128 stands for zero in the data rows.
Here are some rows, each followed by its group. Groups can overlap.
[113, 107, 168, 115, 161, 90, 162, 84, 187, 114, 93, 138, 120, 108, 143, 112, 65, 85, 143, 111, 111, 159, 90, 131] A
[110, 176, 122, 115, 121, 163, 128, 117, 119, 125, 182, 119, 146, 84, 77, 188, 150, 155, 93, 123, 169, 133, 95, 106] B
[116, 135, 183, 135, 140, 150, 157, 85, 110, 130, 168, 142, 121, 109, 123, 145, 111, 130, 125, 174, 161, 97, 86, 118] C
[126, 153, 169, 97, 140, 144, 153, 73, 146, 108, 125, 118, 121, 101, 137, 165, 106, 124, 124, 156, 149, 145, 75, 90] C
[133, 88, 168, 137, 149, 100, 146, 117, 135, 125, 89, 140, 119, 157, 172, 81, 97, 96, 158, 163, 113, 135, 128, 128] D
[151, 104, 102, 138, 115, 110, 107, 146, 132, 110, 94, 111, 116, 138, 147, 96, 119, 126, 155, 114, 92, 135, 159, 156] E
[117, 107, 176, 122, 158, 102, 157, 88, 184, 126, 102, 142, 120, 101, 144, 115, 70, 94, 143, 121, 107, 156, 80, 139] A
[111, 179, 88, 88, 118, 151, 131, 144, 145, 131, 127, 113, 142, 136, 136, 166, 177, 129, 112, 126, 133, 161, 144, 77] B
[121, 79, 150, 152, 156, 68, 139, 128, 172, 140, 73, 136, 122, 142, 180, 70, 99, 59, 131, 95, 130, 140, 120, 153] D
[62, 115, 122, 82, 172, 72, 180, 176, 188, 163, 66, 170, 190, 197, 206, 72, 143, 41, 167, 132, 94, 195, 153, 75] F
[130, 149, 175, 132, 125, 175, 153, 96, 88, 113, 184, 150, 126, 116, 85, 174, 117, 171, 132, 198, 140, 91, 87, 104] C
[113, 114, 169, 134, 142, 113, 155, 107, 151, 127, 145, 161, 140, 116, 102, 132, 85, 117, 146, 141, 112, 120, 89, 145] A
[64, 110, 119, 91, 155, 84, 192, 180, 173, 168, 88, 186, 194, 198, 170, 71, 145, 58, 176, 160, 97, 183, 175, 82] F
[159, 105, 114, 150, 117, 111, 91, 130, 113, 125, 91, 83, 88, 136, 165, 97, 139, 113, 109, 99, 140, 113, 141, 150] E
[185, 122, 106, 148, 99, 152, 86, 122, 97, 98, 126, 88, 90, 124, 102, 152, 132, 180, 130, 116, 119, 97, 154, 163] G
[159, 109, 103, 162, 111, 122, 88, 147, 92, 127, 130, 102, 101, 125, 126, 120, 148, 147, 95, 103, 137, 96, 155, 174] E
[103, 177, 81, 77, 131, 144, 127, 155, 147, 130, 123, 113, 150, 138, 121, 159, 176, 132, 105, 114, 124, 166, 159, 79] B
[107, 120, 174, 139, 130, 130, 152, 98, 112, 128, 165, 143, 131, 111, 114, 138, 105, 137, 124, 155, 161, 104, 78, 123] C
[92, 171, 68, 90, 134, 122, 133, 161, 174, 143, 112, 123, 175, 134, 136, 133, 174, 103, 110, 81, 124, 194, 157, 97] F
[110, 178, 115, 111, 124, 158, 125, 125, 111, 133, 147, 111, 133, 112, 132, 169, 176, 139, 83, 122, 173, 136, 117, 86] B
[137, 94, 107, 145, 121, 109, 115, 156, 121, 135, 125, 148, 143, 144, 107, 99, 121, 135, 141, 118, 94, 117, 169, 169] D
[112, 177, 85, 96, 114, 160, 127, 161, 127, 134, 135, 117, 153, 145, 120, 159, 180, 147, 109, 124, 132, 155, 152, 81] B
[114, 127, 184, 145, 141, 139, 146, 86, 122, 126, 153, 148, 124, 110, 123, 142, 102, 126, 128, 152, 154, 105, 77, 122] C
[153, 103, 106, 136, 120, 114, 113, 146, 126, 122, 79, 108, 110, 161, 153, 91, 116, 118, 141, 115, 97, 140, 168, 145] E
[115, 174, 142, 105, 122, 162, 142, 100, 137, 118, 170, 113, 139, 85, 88, 187, 125, 163, 114, 144, 144, 128, 89, 101] C
[161, 98, 105, 142, 112, 132, 107, 148, 115, 118, 102, 125, 112, 160, 139, 96, 135, 139, 153, 127, 97, 128, 169, 146] E
[114, 114, 168, 124, 144, 120, 152, 109, 130, 133, 163, 172, 148, 110, 98, 139, 81, 135, 144, 153, 120, 107, 92, 150] A
[121, 85, 130, 151, 142, 82, 127, 148, 138, 136, 110, 154, 141, 148, 133, 84, 109, 101, 139, 108, 115, 119, 144, 165] D
[105, 177, 123, 102, 119, 168, 128, 111, 119, 128, 183, 134, 150, 90, 74, 188, 140, 163, 97, 124, 164, 117, 101, 106] B
[101, 182, 124, 108, 123, 151, 119, 109, 123, 137, 163, 110, 128, 87, 106, 170, 161, 142, 77, 112, 175, 138, 97, 100] B
[122, 84, 134, 168, 128, 104, 114, 160, 100, 152, 149, 174, 136, 147, 109, 95, 125, 125, 142, 160, 119, 89, 147, 179] D
[129, 80, 126, 161, 124, 108, 132, 158, 91, 157, 156, 168, 142, 136, 109, 97, 127, 123, 144, 148, 121, 82, 154, 167] D
[190, 129, 108, 145, 91, 136, 71, 120, 118, 110, 111, 84, 81, 120, 130, 133, 119, 167, 128, 105, 109, 115, 140, 164] G
[130, 172, 144, 106, 117, 191, 155, 99, 95, 113, 199, 135, 140, 104, 70, 185, 128, 199, 127, 173, 124, 107, 106, 101] C
[131, 171, 139, 108, 124, 176, 145, 99, 118, 121, 178, 130, 136, 96, 77, 193, 121, 168, 123, 157, 131, 125, 99, 101] C
[109, 187, 138, 88, 144, 136, 142, 90, 171, 110, 129, 95, 123, 80, 116, 165, 113, 117, 103, 88, 159, 171, 84, 93] B
[158, 106, 119, 125, 130, 102, 104, 141, 129, 119, 80, 111, 104, 155, 149, 91, 123, 117, 146, 121, 90, 141, 173, 139] E
[142, 98, 110, 131, 136, 90, 111, 142, 156, 128, 70, 111, 115, 139, 166, 78, 113, 110, 148, 93, 89, 155, 152, 156] E
[106, 115, 169, 144, 143, 129, 151, 100, 125, 129, 167, 174, 132, 106, 92, 132, 92, 127, 133, 158, 122, 103, 93, 142] A
[172, 121, 96, 153, 105, 135, 82, 135, 119, 119, 125, 97, 102, 110, 112, 128, 131, 146, 110, 81, 127, 109, 144, 170] G
[127, 95, 164, 133, 141, 107, 158, 113, 145, 112, 101, 157, 127, 147, 154, 102, 82, 113, 172, 158, 95, 131, 122, 134] A
[114, 178, 109, 100, 131, 152, 126, 123, 133, 128, 127, 90, 132, 114, 152, 156, 172, 126, 92, 118, 170, 154, 116, 78] B
[146, 101, 104, 121, 138, 101, 108, 141, 149, 123, 68, 115, 113, 152, 160, 85, 112, 116, 163, 94, 94, 152, 152, 150] E
[170, 124, 89, 153, 96, 140, 80, 130, 103, 128, 144, 95, 96, 116, 93, 136, 134, 178, 125, 92, 110, 97, 162, 177] G
[124, 90, 166, 134, 142, 112, 150, 122, 128, 126, 106, 147, 127, 154, 159, 96, 95, 101, 165, 160, 112, 135, 119, 134] D
[129, 78, 166, 144, 156, 95, 154, 126, 142, 124, 86, 132, 123, 151, 184, 82, 94, 91, 155, 137, 117, 137, 112, 134] D
[69, 142, 84, 115, 152, 100, 147, 184, 148, 178, 127, 155, 195, 152, 140, 114, 181, 82, 101, 117, 137, 154, 158, 112] F
[158, 101, 101, 147, 100, 138, 101, 167, 75, 124, 140, 144, 134, 161, 98, 117, 140, 173, 146, 154, 100, 97, 180, 159] E
[109, 120, 179, 127, 154, 122, 154, 92, 151, 137, 141, 152, 131, 96, 128, 124, 89, 101, 137, 126, 141, 121, 71, 135] A
[125, 85, 144, 168, 129, 115, 139, 150, 95, 143, 136, 160, 137, 162, 129, 99, 119, 120, 139, 165, 124, 102, 142, 163] D
[138, 93, 125, 144, 151, 78, 106, 140, 159, 138, 83, 126, 121, 136, 156, 77, 100, 93, 142, 78, 106, 155, 134, 159] D
[142, 98, 120, 129, 139, 75, 118, 131, 184, 121, 65, 112, 124, 136, 170, 78, 100, 87, 142, 73, 93, 170, 152, 156] D
[107, 180, 117, 108, 110, 157, 120, 121, 101, 131, 171, 115, 137, 100, 109, 182, 170, 153, 82, 123, 179, 119, 108, 94] B
[158, 107, 123, 141, 120, 102, 100, 134, 144, 119, 66, 83, 94, 151, 181, 85, 131, 112, 136, 100, 121, 139, 158, 139] E
[96, 167, 66, 97, 125, 127, 144, 187, 128, 163, 149, 157, 180, 145, 96, 144, 184, 127, 112, 112, 121, 149, 171, 103] F
[203, 123, 110, 159, 86, 175, 88, 124, 54, 107, 162, 103, 77, 131, 96, 159, 135, 205, 123, 145, 127, 71, 148, 167] G
[171, 125, 98, 140, 103, 135, 83, 127, 124, 109, 118, 83, 91, 105, 109, 129, 124, 161, 115, 81, 116, 112, 148, 169] G
[123, 166, 158, 95, 128, 160, 145, 81, 137, 106, 142, 116, 104, 93, 113, 170, 112, 154, 130, 141, 132, 140, 85, 91] C
[63, 120, 107, 114, 149, 99, 171, 195, 135, 166, 111, 188, 191, 193, 164, 90, 178, 86, 151, 155, 123, 158, 169, 92] F
[70, 132, 99, 105, 152, 77, 152, 173, 184, 163, 81, 151, 170, 162, 186, 82, 165, 43, 111, 85, 135, 192, 158, 97] F
[127, 101, 170, 137, 149, 116, 148, 111, 143, 119, 125, 148, 140, 140, 121, 119, 82, 128, 176, 157, 102, 118, 127, 139] A
[126, 84, 163, 134, 146, 109, 151, 118, 127, 123, 105, 144, 121, 154, 162, 101, 96, 98, 174, 159, 107, 126, 129, 137] D
[123, 89, 136, 158, 139, 98, 126, 150, 130, 142, 125, 147, 130, 142, 132, 92, 113, 98, 148, 124, 117, 114, 138, 171] D
[58, 131, 103, 93, 167, 72, 157, 175, 193, 166, 64, 143, 176, 147, 217, 83, 162, 30, 122, 87, 136, 194, 147, 91] F
[122, 167, 167, 79, 145, 119, 150, 61, 199, 94, 88, 90, 100, 85, 170, 156, 89, 102, 120, 97, 137, 190, 64, 78] C
[71, 148, 86, 94, 155, 95, 147, 177, 175, 165, 104, 137, 179, 145, 161, 110, 171, 57, 110, 77, 139, 184, 152, 109] F
[119, 137, 171, 143, 118, 180, 150, 106, 63, 134, 222, 172, 131, 119, 67, 176, 133, 185, 126, 212, 162, 65, 98, 115] C
[117, 108, 157, 144, 131, 144, 154, 119, 97, 127, 183, 186, 163, 124, 56, 144, 100, 152, 157, 168, 113, 88, 121, 152] A
[192, 115, 126, 163, 105, 148, 80, 95, 103, 101, 113, 70, 60, 116, 153, 131, 115, 151, 108, 105, 143, 81, 112, 153] G
[116, 170, 129, 99, 136, 151, 131, 98, 157, 120, 148, 113, 127, 77, 111, 168, 128, 132, 104, 99, 149, 144, 82, 99] B
[75, 138, 79, 110, 140, 115, 151, 196, 128, 180, 143, 175, 200, 158, 118, 110, 191, 101, 116, 113, 145, 144, 170, 112] F
[125, 92, 113, 163, 137, 99, 118, 152, 116, 139, 125, 157, 140, 138, 126, 95, 113, 113, 143, 120, 122, 112, 141, 172] D
[167, 103, 108, 157, 122, 126, 98, 141, 113, 125, 99, 93, 91, 136, 173, 103, 145, 120, 116, 110, 133, 109, 155, 153] E
[145, 102, 102, 134, 118, 108, 108, 149, 127, 121, 94, 127, 129, 147, 134, 106, 118, 126, 156, 111, 90, 140, 166, 153] E
[113, 119, 171, 132, 138, 122, 149, 104, 137, 129, 155, 164, 138, 117, 90, 123, 86, 132, 140, 153, 121, 113, 96, 143] A
[165, 104, 109, 161, 96, 138, 87, 156, 70, 140, 150, 120, 114, 148, 117, 119, 158, 152, 124, 134, 141, 89, 160, 159] E
[133, 79, 144, 167, 143, 107, 145, 137, 114, 140, 119, 151, 135, 163, 149, 86, 115, 110, 149, 151, 127, 100, 131, 146] D
[115, 112, 175, 132, 154, 106, 154, 102, 150, 115, 151, 167, 144, 115, 105, 132, 79, 118, 140, 141, 108, 125, 92, 140] A
[128, 98, 164, 139, 132, 130, 151, 128, 121, 120, 130, 169, 134, 153, 114, 113, 93, 142, 177, 179, 90, 113, 127, 143] A
[120, 178, 99, 94, 113, 158, 125, 139, 104, 143, 152, 115, 144, 130, 122, 175, 184, 150, 97, 149, 172, 130, 129, 75] B
[122, 82, 149, 163, 137, 113, 133, 146, 103, 144, 135, 160, 141, 151, 132, 87, 119, 111, 142, 159, 122, 97, 127, 155] D
[65, 150, 93, 101, 159, 81, 144, 165, 199, 161, 79, 138, 174, 146, 177, 91, 162, 48, 111, 71, 143, 198, 147, 100] F
[130, 92, 171, 127, 143, 98, 158, 107, 158, 112, 89, 152, 120, 135, 168, 96, 81, 103, 169, 157, 100, 132, 119, 130] A
[162, 101, 103, 159, 101, 144, 91, 162, 72, 133, 143, 138, 127, 172, 104, 112, 151, 174, 161, 154, 102, 86, 178, 159] E
[169, 126, 99, 151, 104, 144, 74, 142, 91, 124, 152, 105, 103, 119, 74, 140, 134, 179, 120, 97, 122, 106, 153, 181] G
[86, 168, 66, 87, 129, 129, 135, 181, 139, 158, 146, 156, 178, 147, 97, 141, 179, 130, 121, 108, 111, 154, 171, 101] F
[134, 88, 120, 170, 127, 104, 126, 156, 105, 146, 141, 160, 142, 147, 94, 96, 122, 123, 143, 126, 113, 94, 156, 176] D
[130, 79, 137, 167, 124, 132, 128, 151, 73, 154, 165, 182, 148, 162, 95, 105, 134, 143, 147, 181, 120, 69, 159, 166] D
[111, 102, 181, 121, 160, 87, 158, 88, 197, 123, 90, 135, 132, 104, 159, 104, 62, 82, 159, 114, 104, 166, 84, 133] A
[77, 158, 70, 87, 148, 108, 144, 174, 168, 150, 117, 137, 175, 136, 132, 119, 167, 94, 113, 91, 121, 184, 160, 101] F
Which 4 groups are nearest to each row below, nearest first, going by the average distance to the group's rows?
[118, 78, 140, 159, 136, 106, 131, 145, 124, 151, 132, 166, 142, 144, 135, 89, 120, 107, 139, 144, 123, 100, 140, 163]: D A E G
Which 3 other groups have their centres nearest to the centre of group A, nearest first?
D C E
Which 4 groups are nearest to each row below, nearest first, going by the distance to the group's nearest row?
[65, 116, 106, 102, 150, 113, 191, 201, 126, 170, 141, 212, 209, 208, 124, 87, 167, 95, 182, 201, 93, 141, 183, 92]: F D A B
[113, 123, 188, 122, 145, 120, 163, 80, 146, 124, 139, 122, 121, 108, 156, 134, 98, 110, 122, 145, 153, 124, 65, 112]: A C D B
Which 3 other groups have their centres nearest to the centre of group F, nearest first?
D B E
Which 5 groups are nearest to each row below, nearest first, going by the average distance to the group's rows?
[125, 170, 141, 101, 117, 171, 139, 94, 123, 114, 176, 124, 129, 98, 79, 185, 122, 171, 118, 157, 137, 129, 96, 106]: C B A G E
[133, 154, 157, 103, 128, 164, 156, 85, 124, 108, 141, 121, 117, 100, 123, 168, 110, 153, 131, 159, 139, 137, 82, 87]: C B A G D
[116, 124, 186, 132, 143, 139, 158, 87, 130, 129, 148, 143, 125, 101, 136, 143, 102, 122, 124, 147, 162, 108, 76, 114]: C A B D E
[104, 178, 126, 109, 131, 142, 139, 99, 140, 131, 157, 110, 130, 75, 120, 181, 144, 129, 89, 104, 166, 143, 87, 90]: B C A G E
[191, 122, 111, 135, 98, 148, 74, 118, 90, 98, 127, 79, 74, 126, 117, 133, 127, 183, 118, 120, 114, 106, 149, 161]: G E D B C
Which 3 other groups have their centres nearest to the centre of group D, nearest first?
E A G
Which 3 other groups have their centres nearest to the centre of group E, nearest first?
D G A
Which 5 groups are nearest to each row below, nearest first, going by the distance to the group's nearest row?
[155, 109, 108, 157, 116, 114, 98, 139, 118, 139, 100, 91, 98, 132, 160, 104, 136, 121, 107, 93, 140, 113, 150, 162]: E G D B A
[161, 116, 108, 146, 114, 118, 77, 133, 130, 123, 107, 88, 99, 109, 141, 115, 122, 126, 101, 80, 136, 122, 140, 172]: G E D B A
[103, 177, 72, 83, 123, 150, 130, 168, 135, 144, 135, 115, 167, 140, 124, 159, 180, 136, 115, 121, 124, 170, 167, 84]: B F C E D
[124, 180, 136, 93, 124, 167, 134, 97, 123, 108, 165, 112, 128, 77, 80, 186, 121, 171, 116, 134, 143, 138, 98, 103]: C B A G F
[118, 145, 185, 117, 144, 141, 157, 73, 157, 102, 120, 106, 107, 100, 162, 157, 97, 120, 123, 145, 141, 137, 71, 92]: C A B D G
Which 5 groups are nearest to each row below, nearest first, going by the distance to the centre of the group?
[146, 104, 111, 123, 134, 76, 105, 141, 182, 117, 54, 106, 108, 139, 168, 75, 109, 98, 153, 86, 84, 169, 147, 154]: E D A F G
[72, 143, 85, 104, 163, 88, 154, 178, 177, 172, 96, 145, 188, 146, 164, 100, 171, 64, 110, 84, 139, 179, 156, 105]: F D B E A
[73, 147, 82, 105, 147, 92, 147, 178, 167, 161, 106, 138, 181, 144, 165, 111, 180, 82, 124, 88, 133, 183, 155, 104]: F B D E A
[134, 83, 138, 163, 124, 124, 131, 159, 56, 151, 177, 185, 150, 172, 89, 100, 137, 149, 138, 188, 133, 59, 158, 167]: D E A G C
Which 4 groups are nearest to each row below, nearest first, going by the distance to the centre of the group?
[126, 84, 145, 163, 140, 99, 125, 145, 129, 137, 121, 147, 139, 139, 143, 88, 112, 88, 132, 113, 115, 112, 131, 161]: D E A G
Which 3 other groups have their centres nearest to the centre of group G, nearest first?
E D B
